x =
array([[144, 104, 149, 160, 131,  82,  44, 156, 191, 185,  81],
       [156,  78, 138, 117, 125, 113,  44, 118, 177, 232,  77],
       [138, 176,  92, 161, 109, 111,  86, 130, 168, 118,  84],
       [163,  69, 133,  68, 159, 159, 152, 106,  97, 188, 116],
       [123, 117, 126, 154, 135, 141, 144, 133, 174, 152,  86],
       [109, 105, 167, 124, 125, 110, 132, 148, 123, 112, 174],
       [146,  96, 153, 135, 129,  91,  58, 149, 164, 180, 103],
       [168, 128, 111,  94, 114, 111,  57, 113, 116, 166, 111],
       [145,  83, 121,  65, 171, 196, 212,  88,  56, 163, 134],
       [121, 130, 123, 169, 147, 133, 140, 135, 169, 142,  85],
       [143,  89, 138, 149, 166, 135, 140, 142, 174, 181,  66]])
Rows and columns are counted from 1.
(1, 1) = 144
(11, 3) = 138
(9, 7) = 212
(2, 8) = 118
(3, 7) = 86
(2, 5) = 125
(6, 10) = 112
(4, 11) = 116
(10, 3) = 123
(9, 2) = 83
(7, 9) = 164
(6, 6) = 110
(1, 11) = 81
(1, 3) = 149
(9, 1) = 145
(2, 10) = 232
(2, 7) = 44
(4, 4) = 68
(11, 2) = 89
(5, 7) = 144
(8, 4) = 94
(11, 9) = 174
(6, 3) = 167
(9, 5) = 171
(3, 10) = 118
(8, 8) = 113
(4, 2) = 69
(8, 10) = 166
(3, 2) = 176

A =
[[ 99 169 103 168 123]
 [151 105  80 170 199]
 [105 120  85  86  46]
 [ 77 172  71 142 160]
 [152 184  83 136 172]]
Indices start at 1.
(1, 1): 99
(1, 3): 103
(1, 2): 169
(5, 5): 172
(2, 3): 80
(1, 5): 123
(4, 5): 160
(3, 2): 120
(2, 5): 199
(2, 1): 151

B =
101 107 123 88 149 143 208 142 183 121 158 118 141
71 115 118 117 127 177 162 125 173 105 100 120 160
81 104 115 131 138 155 148 127 167 102 96 137 190
124 107 135 99 136 135 137 145 115 117 119 140 146
Rows and columns are counted from 1.
row 1 col 1 = 101
row 2 col 11 = 100
row 1 col 5 = 149
row 3 col 10 = 102
row 3 col 5 = 138
row 3 col 9 = 167
row 2 col 7 = 162
row 2 col 6 = 177
row 3 col 13 = 190
row 1 col 9 = 183
row 4 col 7 = 137

W =
226 57 177 125 145 168 127 73 148 56 127 100 84 130
145 150 137 149 127 112 125 132 72 131 194 173 142 172
141 106 144 130 169 80 72 148 102 139 136 147 97 105
97 131 69 142 110 94 138 165 81 221 125 107 69 163
Rows and columns are counted from 1.
(1, 1): 226
(4, 8): 165
(2, 11): 194
(3, 14): 105
(3, 9): 102
(4, 4): 142
(1, 10): 56
(4, 13): 69
(2, 3): 137
(2, 1): 145
(3, 3): 144
(1, 11): 127
(3, 6): 80
(2, 10): 131
(2, 8): 132
(3, 11): 136
(2, 5): 127

M =
110 51 155 185 68
94 179 36 126 122
133 150 124 169 135
156 90 142 94 204
122 147 98 165 95
180 142 98 164 64
156 174 131 120 99
137 128 126 155 90
211 80 138 80 202
142 93 134 91 191
Rows and columns are counted from 1.
row 1 col 1 -> 110
row 3 col 5 -> 135
row 3 col 3 -> 124
row 6 col 4 -> 164
row 9 col 5 -> 202
row 8 col 2 -> 128
row 8 col 1 -> 137
row 2 col 2 -> 179
row 7 col 2 -> 174
row 5 col 3 -> 98
row 2 col 3 -> 36
row 3 col 4 -> 169
row 6 col 2 -> 142
row 4 col 2 -> 90
row 7 col 3 -> 131

arr =
149 126 25 132 173 123 154
108 101 144 83 133 115 147
111 219 82 185 60 128 152
151 111 115 105 151 112 104
110 140 39 115 124 164 160
165 119 81 124 197 131 168
152 61 75 49 168 107 107
Rows and columns are counted from 1.
(1, 1): 149
(7, 4): 49
(6, 1): 165
(5, 6): 164
(4, 6): 112
(6, 6): 131
(2, 1): 108
(2, 2): 101
(2, 3): 144
(7, 7): 107
(3, 3): 82
(5, 4): 115
(1, 3): 25
(6, 2): 119

a =
104 137 156 119 84 98 161 116 96 40
155 70 138 183 159 168 105 148 159 113
105 73 192 141 170 147 152 137 164 152
159 169 150 152 157 113 99 137 107 176
107 146 142 86 137 82 170 91 148 79
Indices start at 1.
(1, 1) -> 104
(4, 7) -> 99
(1, 8) -> 116
(3, 3) -> 192
(1, 2) -> 137
(2, 1) -> 155
(5, 1) -> 107
(5, 9) -> 148
(5, 3) -> 142
(3, 10) -> 152
(2, 5) -> 159
(3, 7) -> 152
(1, 6) -> 98
(3, 4) -> 141
(5, 6) -> 82
(4, 4) -> 152

data =
[[139  88  92 163  65 133  98  65]
 [138 185  80 162 145  55 118 100]
 [137 145 114 104 102 212 130 196]
 [159  71 158 120 158  31 108 101]
 [130 153  63 136  86  85  84  98]
 [132 168  86 204 181  27 108  44]
 [135 173  56 160 128  46  98  65]
 [139 191  41 184  91 108  91 128]
 [111 124 128 127 135 175 122 178]]
Indices start at 1.
row 1 col 1	139
row 6 col 8	44
row 4 col 1	159
row 4 col 3	158
row 8 col 5	91
row 1 col 7	98
row 9 col 3	128
row 6 col 7	108
row 2 col 1	138
row 1 col 6	133
row 2 col 2	185
row 9 col 6	175
row 6 col 3	86
row 6 col 2	168
row 6 col 5	181
row 7 col 4	160
row 4 col 4	120
row 5 col 3	63
row 1 col 8	65

X =
181 93 169 58
115 105 88 97
176 101 189 104
59 217 60 188
226 102 101 108
148 120 111 29
177 138 153 143
78 102 87 155
28 119 179 157
145 48 124 68
158 122 105 102
56 215 156 156
169 88 114 92
118 119 189 181
84 190 174 197
Rows and columns are counted from 1.
(1, 1): 181
(3, 4): 104
(5, 2): 102
(9, 1): 28
(11, 1): 158
(9, 2): 119
(4, 1): 59
(5, 4): 108
(13, 4): 92
(7, 1): 177
(6, 2): 120
(4, 2): 217
(15, 3): 174
(4, 3): 60
(14, 2): 119
(15, 2): 190
(3, 1): 176
(6, 4): 29
(11, 3): 105

m =
100 150 122 90 107 137 141 88 135 126 99 105 123 158 184
130 153 124 114 141 131 111 90 88 216 134 95 152 166 95
118 109 125 152 101 112 121 129 108 112 122 162 185 102 124
97 140 119 95 92 148 136 91 179 100 153 89 104 91 138
105 109 145 122 105 162 111 113 153 106 118 177 95 156 27
136 122 113 108 149 135 130 150 135 135 144 122 53 149 98
132 126 151 148 126 139 123 115 119 159 128 131 175 134 84
131 118 138 159 141 123 153 172 151 95 143 130 92 132 115
114 105 118 127 119 140 138 156 145 105 143 140 86 141 99
122 109 126 127 123 116 131 151 107 84 74 183 71 162 118
125 121 121 166 143 98 158 185 107 108 117 129 106 162 166
145 143 148 150 158 125 122 112 97 205 138 119 171 168 70
149 130 153 150 138 141 112 125 160 126 158 125 164 79 100
154 145 144 131 164 127 132 142 138 132 125 110 89 134 133
Indices start at 1.
row 1 col 1 => 100
row 7 col 11 => 128
row 1 col 12 => 105
row 1 col 11 => 99
row 14 col 5 => 164
row 11 col 2 => 121
row 9 col 15 => 99
row 14 col 3 => 144
row 8 col 14 => 132
row 5 col 9 => 153
row 2 col 7 => 111
row 11 col 9 => 107
row 7 col 10 => 159
row 7 col 8 => 115
row 10 col 14 => 162
row 4 col 1 => 97
row 9 col 14 => 141
row 11 col 10 => 108
row 4 col 3 => 119
row 1 col 6 => 137
row 6 col 7 => 130
row 5 col 11 => 118
row 7 col 7 => 123
row 5 col 8 => 113
row 10 col 3 => 126
row 4 col 14 => 91
row 14 col 8 => 142
row 1 col 4 => 90
row 12 col 15 => 70
row 6 col 3 => 113
row 1 col 13 => 123
row 7 col 6 => 139
row 8 col 5 => 141
